In the rows, 128 means zero.
Each named turn below is shown by a few rows before and after it. Which turns, in which order, take the first row of each later pair to the second? The first pair is answered.
q_493:
[122 147 130 145 129 140 128 111 117 146 122 131 144 104 137 145 148 141
 101 131]  ->  [121 124 102 151 123 127 126 114 117 143 134 126 128 137 131 141 149 149
 109  95]
[113 182 154 135 157 128 112 136  98 122 145 131 108  98 135 145 124  79
 144 150]  ->  [ 96 181 135 146 155 132 115 118  90 139 156 121 102  99 135 162 147 103
 128 124]
[143 122 101 124  98 144 131 150 122 119 123 143 124 133 123 111 152 162
 107 150]  ->  [147 122 103 124  96 142 127 159 126 119 122 148 127 137 123 111 145 159
 107 153]
q_309:
[ 94 171 121 155 116 164 138  83 103 157 119 121 131 101 120 162 161 171
 111 141]  ->  [ 92 155 116 150 113 149 126  76  97 176 147 115 118 106 127 164 161 163
 132  94]
[110 106  70 131 157 125 157 115 131 124 153 108  94 185 102 123 141 126
 116 123]  ->  [114 105  69 130 159 128 157 117 134 115 146 111  98 187  99 121 139 122
 114 131]
[137 123 172 117 157 105 147 119 139 116 110 101 117 100 144 119 118  97
  99 135]  ->  [134 127 174 118 157 106 151 113 137 118 114 100 117  98 144 120 119  99
  98 131]
q_559:
[170 172 167 132  93 175 108 121 103 126 117 149 151 116 110 102 105 142
 167 186]  ->  [165 177 171 130  95 175  97 115  96 136 123 146 141 113 104 107  98 133
 175 171]
[132 117 131 132 156 102 144 141 145 127 130 118 130 132 142 128 110 105
 115 131]  ->  [139  98 123 123 132 109 148 137 145 134 145 123 141 131 146 119 128 145
 114 122]
[143 136  94 126  96 166  97 134 119 123 127 135 145 136 114 125 111 166
 156 119]  ->  [130 155 103 134 128 150  91 134 120 117 113 124 128 137 105 140  88 119
 162 118]
[125 138 130 146 147 125  90 168 124  92  92 143 117 119  54 138 100 107
 150 162]  ->  [150 104 116 132 104 148 111 175 126  96 108 155 148 120  74 106 137 179
 139 167]
q_294:
[151 135 139 126 133 111 107 145 143  86 125 138 113 143 119 120  90  83
 167 134]  ->  [119 164 126 145 150 122 108 126 139  91 114 130 101 134 108 150 102  82
 151 133]
[131 120 114 131 133 117 127 120 137 131 130 134 117 131 125 142 131 138
 127 120]  ->  [133 118 114 130 131 120 124 118 137 133 134 134 120 128 124 145 132 141
 126 118]
[127 107 114 132 128 165 159 151 150 114 121 141 166 133 161 117 125 153
  91 152]  ->  [144  92 121 123 133 151 157 170 156 108 123 140 162 143 165 106 109 130
 104 145]
Then:
(two turns a pair)
[ 81 132 108 144 138 138 145 119 105 152 143 104 148 132 133 146 138 138
 130 136]  ->  [ 99 105  95 140 129 118 140 139 109 127 148 105 136 169 122 130 119 122
 148 125]	q_493, q_309
[123 124 143 165 100 170 127 192 139 121  75 156 177  76 130  98 134 133
 152 177]  ->  [102 136 150 171 115 175 129 168 135 147  83 146 177  49 149 123 154 145
 136 164]	q_294, q_493
[122 116 134 130 137  96 113 148 140  99 146 139 107 143 142 112  93 106
 123 129]  ->  [135 101 127 124  98 116 114 147 133 108 157 147 130 132 151  97 117 157
 122 127]	q_309, q_559
[159 120 144 117  76 142 114 141 102 119 135 143 139 134 125  99 121 149
 169 131]  ->  [121 162 143 141 118 138  99 122  94 124 116 130 107 129 100 137  98  94
 172 125]	q_559, q_294
[ 81 124 113 141 183 138 152 110 128  94  91 119 101 156 109 162 145 113
 109 171]  ->  [128  62  96 121 122 136 152 132 122  89 122 135 114 185 120 113 160 173
 132 140]	q_559, q_493
[107 143 118 134 156 125 135 101 133 123 119 118 120 135 128 154 143 109
 102 131]  ->  [107 129 100 136 140 130 144 100 132 117 124 123 120 141 124 147 158 138
 101 125]	q_493, q_294
[ 89 150 165 145 116 129 112  97 140 117 121 111 158 103 143 168 140 154
  90 116]  ->  [ 90 151 165 144 118 129 117 104 145 114 119 114 163 102 147 165 142 152
  85 124]	q_559, q_559
[131 108  93 112 102 166 157 125 108 149 153 115 146 121 120 111 146 139
 144 133]  ->  [109 140  97 126 120 165 142 106  99 160 146 106 128 114 103 140 134 107
 150 127]	q_559, q_294
[122 166 144 132 142 158 151 121 124  96  67 128 146 103 116 134 130 105
  88 208]  ->  [105 147 111 143 120 172 159  96 114 124  88 118 145 105 126 145 182 173
  72 166]	q_294, q_493
[153 106 116 127  98 133 107 127 113 135 148 130 125 143 122  94 134 155
 161 110]  ->  [109 156 114 157 147 135 109 111 116 131 117 116 102 134  96 143 120 100
 148 128]	q_559, q_294
[137 103 157 119  91 120 117 193 136 113 129 154 156 109 154 103 101  94
 124 200]  ->  [ 92 132 159 128  98 137 121 137 123 172 144 130 163  64 178 145 152 134
  92 170]	q_493, q_309
[104 106  99 151 119 135 116 143 101 168 165 135 109 184 131 127 117 176
 127 104]  ->  [107 111  97 148 147 133 144 172 131 129 128 143 122 190 134 122 108 157
  94 166]	q_559, q_559
[ 98 161  96 171 160 131 139 105 155 112 147 141 108 106 133 148 167 129
 132 113]  ->  [108 149  93 166 166 124 154 124 170  96 141 147 119 116 140 137 164 128
 118 130]	q_309, q_559
[154  97 124 104 113 116 147 161 152  90 105 172 155 144  96 141 121 124
 146 149]  ->  [116 122 119 123 142 110 144 145 150  96  92 159 135 146  80 174 117  95
 138 142]	q_294, q_294
[100 122  84 138 122 144 150 109 131 141 120 113 129 130 127 148 177 194
  99 123]  ->  [102 131  97 139 104 151 130  98 116 155 130 111 125 119 120 150 172 197
 116 107]	q_559, q_294
[ 88 132 102 143  83 121 105 131  90 171 145 112 162 104 133 104 134 207
  80 102]  ->  [114  88  87 138  99  79  92 167  97 137 151 116 132 157 117  79  89 157
 119  69]	q_493, q_294
[111 203 153 133 124 154 129 107 135 139  84 121 154  95 129 124 117  82
 137 170]  ->  [125 187 149 126  79 171 130 100 120 158 107 132 171  90 137 107 141 142
 142 155]	q_294, q_559
[123 115 122 125 119 111 115 139 123 131 155 119 120 146 112 118 101 118
 153 101]  ->  [102 137 119 138 148 121 131 143 136 114 123 118 117 147 104 135 103 100
 125 136]	q_559, q_294
[107 122 114 134 149 102 118 136 116 125 129 122  94 147 101 161 118  87
 143 101]  ->  [ 92 159 120 139 148 131 124 120 113 129 108 124 102 122  97 176 131  96
 126 134]	q_493, q_294
[ 82 162 137 137 171 122 108  85 137 164 134 111 118  88 132 174 152 102
 107 124]  ->  [ 83 169 138 136 159 141 116  84 137 161 127 122 129  80 137 171 160 126
  94 150]	q_294, q_559
[125 115 156 127  43 140  94 122  74 134 170 135 119 115 151 123 107 157
 161  94]  ->  [133 130 187 115  63 129  90 134  83 129 161 139 119 105 156 110  77 114
 173 113]	q_294, q_493
[162 189 163 124 163 114 139 162 144 115 123 110 202 114 137 117  86  67
 111 152]  ->  [128 190 140 136 143 146 151 116 132 157 142  96 216  87 159 143 154 151
  76 120]	q_493, q_559
[118 145  93 153 133 144 158 128 139 128 117 101 121 144 116 136 159 124
  88 156]  ->  [111 138  95 152 124 142 148 112 130 153 136  96 117 140 121 144 170 138
  93 126]	q_309, q_559
[ 81 122 104 114 137 122 132 119 100 149 182 120  95 127 150 167 176 165
 115  61]  ->  [ 97 111  90 120 152  95 119 146 109 111 172 123  66 170 121 158 132 114
 143  60]	q_493, q_294
[133 132 130 159 136 108  96 113 109 137 180 102 131  85 179 147 145 131
  99  77]  ->  [145 120 123 154 137 115 131 148 139 105 153 115 158  95 192 131 157 148
  60 130]	q_559, q_559
[140 143 127 143 137 129 148 135 143 114 104 124 153 128 129 138 144 115
  91 162]  ->  [126 155 134 149 135 118 114 103 114 150 129 113 125 119 120 159 132  96
 132 102]	q_559, q_559
[140 153 140 154 121 124 106 128 138 103 103 150 111 157 114 133  97  99
 122 144]  ->  [133 170 147 151 103 147 113 109 133 122 102 149 128 133 129 135 122 137
  99 161]	q_493, q_294
[155 116 100 120 122 107 132 163 165 105 128 134 138 180 125  86 142  76
 123  98]  ->  [171 138 141 104 111 121 125 165 159 117 131 144 160 142 131  77 131  71
 133 130]	q_559, q_493
[125  91 146 102 151  78 122 123 121 156 135 123 142 132 146 114 122  97
 138  95]  ->  [ 82 128 130 131 155 101 130  95 112 167 122 114 132 117 134 155 151 117
 112 102]	q_294, q_294
[141 107 162 114 124 106  89 106 111 166 170 120 116 105 150 135 119 112
 170  64]  ->  [108 134 149 134 132 125  93  84 104 174 154 113 111  97 136 169 140 121
 150  70]	q_294, q_294
[172 106 145 116 101 118 148 141 124 136 143 137 131  94 131 111 144 179
 157 148]  ->  [154 138 153 126 153 106 153 151 140 105 110 132 117 102 119 130 112 110
 151 176]	q_559, q_559
[117 160 143 104  95 148 106 140 126 157  96 132 116  88 109 163  90 112
 157 113]  ->  [127 155 141 100  80 159 111 139 125 159  99 137 128  86 115 152 103 138
 152 116]	q_294, q_294
[102 191 144 162 180 132 165 116 150 107  98 131 138  82 120 129 131  99
  80 181]  ->  [111 147 104 158 125 148 174 103 141 129 129 136 152  97 134 111 190 202
  70 139]	q_493, q_294
[131 171 187 111 117 149  92 124 106 157 124 139 148  67 109 120 119 105
 140 158]  ->  [ 92 183 154 134 158 142 114 115 122 144  97 125 129  79 102 155 135  98
 101 163]	q_493, q_559
[ 93 152 123 162 179 113 122 123 154 117 103 123  96 147 103 161 109  56
 128 134]  ->  [ 68 166 110 172 158 141 125  87 138 151 110 118 107 124 112 181 155 117
 108 115]	q_294, q_309
[118 162 122 128 115 164 147 142 115 171 113  98 142 106 144 128 168 156
 124  96]  ->  [154 118 107 117 102 134 133 183 124 130 115 110 125 159 127  92 128 121
 164  86]	q_493, q_493
[150 133 178 140 115 129 104 110 150 131 125 144 141 135 135 130 134 172
 119 180]  ->  [131 146 182 149 129 121  87  85 136 153 133 130 124 125 132 158 128 149
 134 146]	q_309, q_559
[117 135  97 166 108 141 100 100 103 138 126 121 113 126  99 134 154 149
 142  93]  ->  [158 106 109 149  93 134  90 133 109 116 131 135 123 142 100  95 130 140
 162 106]	q_294, q_493
[132 141 126 113 126  92 131 169 147  89 158 158  83 153 101 110  76  41
 146 125]  ->  [ 70 214 146 124 134 141 150 102 133 155 145 138 111  68 132 167 141  93
  90 143]	q_493, q_493
[140 124 127 103 202  75 185 136 132 150 158 100 160  78 164 146 154  88
  82 125]  ->  [134 116 120 105 197  76 180 129 126 161 169  94 151  82 163 153 158  90
  92  99]	q_294, q_309
[123  93  79 153  89 136 127 132 124 120 146 131 105 172 115 126 158 181
 127  84]  ->  [161 109 112 139  93 142 135 171 143  73 107 154 128 171 106  92 115 142
 133 170]	q_493, q_309
[135 141 148 136  97 136  88 117 102 132 134 136  99 135  92 130 102  97
 174 111]  ->  [161 113 136 122  68 151 121 138 119 116 133 150 136 138 116  99 135 167
 144 147]	q_559, q_559
[114 103  95 159  71 172 155 112 101 143 122 122 183  87 140 121 166 203
 128 130]  ->  [ 70 148 113 179 148 126 115  90  93 152 111  90 123  91 113 176 106  72
 164  90]	q_309, q_559
